(in the rows, 128 means zero)
One turn or mirror swaps these rows in pairs. Which row does each one swap with?
The rows were stretched afterwards, more along some directions than others.
j813: [105 137 117 160 148 136 151 142 115  76 132 139 133 112 137  99 111 142
  92 118 116 122 149 152 110  93 133 107 139 115 109 120 152]
j583: [ 95 172 135 165 188 170 127 133 136  73 108 175 143  94 161 122 108  81
  98 146 113 141 124 141  98 146 125 104 175 115 116  99 170]
j536: [101 146 110 134 150 133 162 158 129  92 106 137 158 128 147 138  96 128
 106 121  91 134 136 146 100 159 125 125 136 137 170 148 138]
j402: [135 131 139 167 157 138 135 153  95 112 135 164 123 129 122 102 115 123
 120 118  86 140 109 145 142 130 133 128 157 139 119  70 129]
j379: [105 165 135 151 181 173 128 135 138  76  88 158 141 106 165 123 105  91
  99 137 117 153 110 131 106 135 119 117 174 113  99 104 158]
j962: [104 150 120 143 154 136 159 152 126 101  81 143 160 119 160 130 111 128
  86 146 101 134 125 151  92 157 121 121 140 128 168 156 148]
j748: [109 141 125 122 140 153 136 112 109 115  97 152 159 112 152 159 130 135
  88 166 139 117 129 120  80 142 149 138 144  93 125 125 134]
j875: [ 98 147 109 133 142 124 158 156 139  88 118 145 157 119 149 148  94 133
  97 112  90 132 135 137  89 145 125 124 143 128 159 145 149]
j173: [117 134 136 116 133 144 115 119 107 129  97 145 152 127 138 165 115 129
  84 164 137 124 124 131  78 146 156 134 164  99 126 143 119]
j919: [120 140 118 118 145 172 118 113  98 114  86 148 160 141 148 162 115 124
  93 164 152 120 128 131  86 168 145 133 162 107 130 146 118]
j892: [145 123 122 144 140 136 134 152 100 113 108 147 125 140 128 118 113 131
 118 112  89 134 108 148 143 150 138 128 148 134 137 114 129]
j352: [116 149 146 143 136 164 146 143  82 125 113 142 135 134 129 101 109 116
  92 163 134 110 117 142  85 141 152 120 184 114 140 131 153]
j613: [ 88 121 122 149 182 126 111 127 108  92 157 161 153 105 126  94 106  99
  98 135 106 101 167 142  78 119 112  82 159 123 125 121 131]
j754: [ 94 133 115 161 139 141 126 127 113 101 133 148 110 124 111 114 111 147
  81 134 130 102 141 152 113  96 140 111 159 103 104 115 148]
j264: [116 122 108 160 176 139 108 122  94  98 144 147 125 113 125 111 127 121
 122 127 111 124 149 122 131 121 162 100 137  95 130 101 127]
j410: [ 94 152 138 139 142 156 154 135 131 107  77 139 142 129 155 144  97 152
  62 141 154 120 105 133 107 139 142 149 160  88 118 135 151]
j566: [ 94 154 107 148 161 124 143 142 135  82 110 150 132 119 154 139 109 126
  86 127 103 125 138 139 109 144 124 123 144 127 159 142 152]
j156: [123 123 105 157 159 124 118 131  86  87 134 140 133 130 130 115 121 141
  95 121 117 128 142 128 139 112 163 110 141  98 116 117 125]
j335: [102 145 141 148 156 174 124 106  99 126 109 167 146 117 148 155 124 116
  98 181 133 107 127 133  86 164 157 137 168  98 132 100 135]
j160: [ 93 154 122 151 178 153 119 145 149  72 115 154 146 109 150 113 113 106
  97 130 107 144 128 130 102 101 126 101 168 102 106 107 156]
j678: [149 127 121 140 142 145 132 161 110 106 127 143 130 137 140 132 114 124
 123 109  83 151 109 142 139 126 137 130 146 139 134  92 124]
j287: [125 120  96 153 163 142 121 117  95  91 130 141 142 121 131 109 132 146
 108 120 117 115 152 114 126 106 153 106 134 106 112 113 115]
j237: [ 95 111 130 145 159 128 130 133 105 107 150 151 165 111 121  90 103 114
 106 137  90 111 163 155  66 130 120  84 152 126 137 133 132]
j276: [134 127 126 147 143 146 139 150  98 122 121 148 110 150 118 130  94 134
 127 105  91 139 117 154 153 146 156 146 172 132 129  91 112]
j541: [114 140 104 157 152 135 141 114  92  84 131 139 144 120 140 114 131 146
 105 127 127 120 145 111 120 111 160 108 146 104 107 112 130]
j194: [ 92 141 136 163 179 156 126 147 133 118  96 143 150 109 136 103 144 143
  71 156 114 105 100 144 108 121 135 108 140  83 147 104 162]
j900: [ 98 141 119 166 145 155 143 129 103  93 114 156 120 125 131  96 117 142
  80 148 134 108 137 154 120 104 138 111 153 104 105 117 151]
j884: [129 138 139 128 147 164 111 119 100 128 113 144 163 129 135 156 120 113
 113 173 136 124 118 123  77 167 146 125 161 109 135 125 121]
j850: [112 115 100 157 171 140 113 115  95  94 128 146 143 125 133 110 117 135
 103 116 122 119 155 129 127 121 163 103 145  93 117 110 118]
j720: [ 98 137 139 177 175 154 117 146 138 115 113 149 132 104 136 106 134 132
  73 153 101 109 104 153 119 115 146 117 141  87 148  82 160]
j157: [133 146 155 146 179 167  94 120 121 114  94 162 115 101 144 131 126  98
  74 163 124 130 112 133 119 125 135 114 178 117 106 102 128]
j278: [ 92 137 111 159 143 140 132 125 111  89 146 151 116 115 113 116 111 136
  95 128 127 104 147 143 100  89 134 106 153 114 109 113 141]
j469: [147 128 135 143 151 124 146 167  96 102 119 148 120 134 127 102 116 137
 125 110  90 149 111 156 163 132 149 126 145 132 130 109 131]
j631: [152 120 142 139 171 165  86 114 116 116  94 148 107 117 131 130 132 112
  74 167 124 131 119 137 133 123 139 113 186 108 106 115 120]
j500: [151 131 143 137 162 143 100 123 102 126 110 147 108 127 142 122 136 105
  93 155 115 131 123 147 132 137 129 116 167 132 121 111 119]
j549: [116 144 149 127 129 168 141 134  94 129 129 141 142 116 123 102 112 112
 102 156 128 107 137 130  83 132 157 118 163 116 143 115 145]
j773: [129 136 137 126 137 145 120 105 109 132 109 146 133 122 136 174 119 120
 103 163 126 127 130 131  97 157 166 143 168 115 125 119 109]
j530: [146 128 136 142 134 129 145 149 105 115 128 148 121 144 127 109 118 129
 125 114  80 138 114 153 148 159 136 135 153 144 146 103 133]
j757: [125 117 112 158 162 159 121 113  91  99 126 146 132 121 122  93 141 145
 103 144 120 112 150 110 127 119 169  94 152  87 117 117 135]
j772: [106 170 131 160 177 168 116 122 149  72 108 157 133 100 158 144 120  97
  96 154 128 143 111 123 114 132 138 116 168 101 117  86 170]
j182: [105 166 133 161 185 154 129 127 142  62 112 166 123  81 161 103 125  90
 102 141 101 149 121 134 125 121 136 105 161 116 116  85 163]
j386: [102 123 144 131 168 155 135 147 112 115 138 163 161 139 113  68 100 124
 133 132 105 120 150 154 109 163 135  96 133 115 137 113 147]
j917: [ 96 131 151 149 162 147 150 150 103 118 135 156 151 137 124  86  92 125
 135 130 111 133 144 167 108 164 140 116 146 117 131  91 148]
j266: [100 156 144 145 140 161 148 144  83 118 133 149 139 120 129 108 103 110
  98 149 126 109 123 147  82 141 149 118 178 122 139 108 160]
j807: [114 136 144 124 141 138 153 161 113 113 126 143 155 150 130 101  87 123
 123 126  98 143 144 169 119 172 141 135 139 124 148 112 148]
j643: [107 122 142 133 152 149 146 140 103 129 124 151 149 142 104  77 109 133
 144 133 113 125 140 150 104 154 151 108 150 100 131 110 141]
j567: [120 141 125 136 148 144 116 105 107 121 111 147 136 123 144 181 135 116
 100 170 135 126 120 128  99 156 151 134 156 105 137 124 113]
j371: [137 129 129 149 151 143 137 150  85 113 116 166 118 146 126 110  97 127
 117 108 104 137 112 160 148 150 139 129 163 142 118 102 124]
j999: [144 142 158 130 154 137  95 128 138 111 108 155 111  98 136 135 136 112
  81 153 116 137 106 136 122 118 137 115 177 129 107 112 134]
j289: [104 161 135 152 190 160 113 131 130  61 126 169 140  97 163 121 117  79
  98 149 120 136 131 125 116 121 128 116 161 112 107  87 151]
j547: [148 137 159 146 157 153 113 119 113 121 102 154 111 100 137 118 135 102
  87 169 108 143 116 136 117 125 135 112 176 133 113 107 130]
j372: [ 93 162 124 123 121 134 160 142 149  99  94 139 140 131 152 149 107 154
  80 122 138 113 106 125 106 136 120 157 141 111 122 144 154]
j590: [125 128 141 127 146 142 163 161 109 111 120 139 168 149 121  81 100 134
 140 117  99 142 143 143 111 153 151 118 142 125 136 120 126]
j67: [ 88 142 117 160 147 156 141 142 106  90 121 152 119 127 113  97 106 150
  89 112 127 111 131 156 119 112 137 115 157 104 101 113 144]
j645: [ 95 120 126 149 180 136 109 130 116  89 141 162 158 103 125  83 120 117
  86 146 116 104 160 148  71 113 116  70 153 121 123 132 135]
j995: [143 142 148 154 172 149  98 127 125 116  95 160 115 114 147 139 133 106
  81 170 126 136 111 149 124 124 132 113 178 122 106  97 135]
j373: [139 114 101 149 167 139 114 119  81  85 133 144 131 130 127 117 130 134
 109 132 124 127 143 109 141 111 160 109 149  96 104 116 117]
j580: [141 101 107 144 153 126 120 119  76 105 148 136 143 138 116 115 131 139
 118 133 127 126 150 112 120 118 163  99 143  95 123 126 111]
j638: [104 145 126 140 121 140 158 136 136 118  76 132 138 133 144 158 104 159
  66 144 141 118 101 133 107 135 141 153 158  89 126 145 157]
j241: [ 99 151 130 181 187 173 130 151 113 103 105 150 169 121 147 107 136 129
  87 158 125 106  95 132 113 117 130 119 142  86 138  80 152]
j708: [139 127 139 147 152 157 138 160  79 113 130 157 139 144 116  96  94 124
 125 112  97 134 115 147 140 144 142 126 155 134 120  89 122]
j127: [ 88 125 124 145 179 126 120 126 105  96 149 157 148 110 131  94 111 111
  95 145 103 103 168 155  90 127 113  80 142 119 135 135 135]
j882: [110 144 127 138 127 132 164 131 134 115  78 127 150 131 146 152 110 157
  72 141 140 117 103 124 105 142 132 151 148  94 133 148 148]
j87: [138 131 142 144 167 147  84 112 118 114 109 159 106 108 143 133 131 102
  83 163 123 122 126 141 112 119 136 101 173 130 118 112 129]
j330: [112 134 142 137 156 148 136 151 112 110 138 157 134 143 115  82  88 120
 135 107  98 138 145 164 123 159 137 119 143 135 123  87 143]
j660: [ 94 166 124 152 170 167 125 138 150  70 102 158 128 104 146 117 122 113
 101 129 120 141 112 123 115 129 121 108 165 106 104 111 165]
j780: [123 137 153 135 156 144 157 150 114 117 107 156 163 136 128  78 108 130
 128 138 109 139 126 154  99 162 142 118 155 121 137 105 146]
j436: [ 95 149 113 153 158 119 162 159 136  94 107 146 154 124 146 135 102 133
 107 113  91 131 133 153  94 151 124 123 140 130 171 141 145]
j198: [ 85 138 111 173 157 151 123 135 116  90 137 155 119 126 122 123 103 141
  87 123 120 107 145 150 115  85 126 114 146 106 103  95 147]
j20: [ 97 120 129 133 167 132 110 124 113  86 159 155 153 102 126  93 110  99
 100 142 107 104 165 136  82 124 112  79 144 125 135 139 138]
j69: [107 169 126 140 173 161 122 129 155  78 104 147 122  95 156 131  95  96
 104 129  99 149 129 130 106 140 137 114 177 117 108 109 158]
j717: [ 90 156 115 144 153 125 174 154 120  86 103 148 152 121 162 128  92 124
 100 114 100 131 128 148 112 168 130 134 138 131 163 143 147]
j506: [103 147 131 123 117 155 172 145 127 107  73 132 161 148 145 127 104 165
  79 131 137 114 107 121 103 143 126 146 144  99 124 162 149]
j303: [148 126 131 142 145 165 129 168  93 118 121 149 139 152 126 110 100 126
 123 126  93 137 111 148 143 135 127 127 152 137 125  94 129]
j774: [ 82 146 125 175 159 148 129 129 116  78 142 165 120 106 135 110 107 128
  77 124 121 105 152 153 106  91 133 112 152 110 104  89 155]
j480: [137 140 146 146 160 154  92 129 133 126 106 156 100 104 140 132 121 102
  84 148 101 130 122 143 133 119 132 119 174 128 113  91 134]
j651: [ 87 122 123 156 167 122 115 132 109  93 168 165 152 103 124  83 106 109
  99 127  97 102 164 145  82 113 118  82 149 130 129 108 140]
j347: [106 134 130 134 173 155 135 155 115 106 130 158 143 134 126  96  80 118
 136 122  90 136 145 166 110 162 136 121 143 118 131  92 147]
j716: [109 143 134 121 105 148 154 132 128 124  88 129 145 140 132 151  93 150
  76 132 136 114 114 121  99 142 128 151 159 103 115 152 148]
j637: [143 123 126 130 131 140 138 158 105 112 128 148 121 142 119 108 106 131
 129 110  92 141 114 138 157 133 144 126 145 132 120 104 128]
j388: [138 128 142 150 175 148 102 118 127 106 109 158 108 102 147 119 146 105
  89 163 103 136 128 145 114 108 132  97 172 123 127 110 137]
j954: [123 144 123 122 139 161 129 107  99 114 101 148 155 118 157 169 115 119
  95 161 141 118 132 119  85 153 147 145 155 115 125 128 120]
j517: [146 131 147 144 170 155  89 112 127 114  86 161 106 103 141 127 132 110
  66 159 120 135 111 148 130 130 132 105 175 125 103 118 130]
j345: [105 146 131 147 122 144 157 136 143 112  81 145 143 127 148 137 111 159
  64 142 138 116 104 130 109 128 141 149 154  93 119 127 159]

Swapped with j278: j882
Swapped with j69: j347
Swapped with j708: j157
Swapped with j754: j638

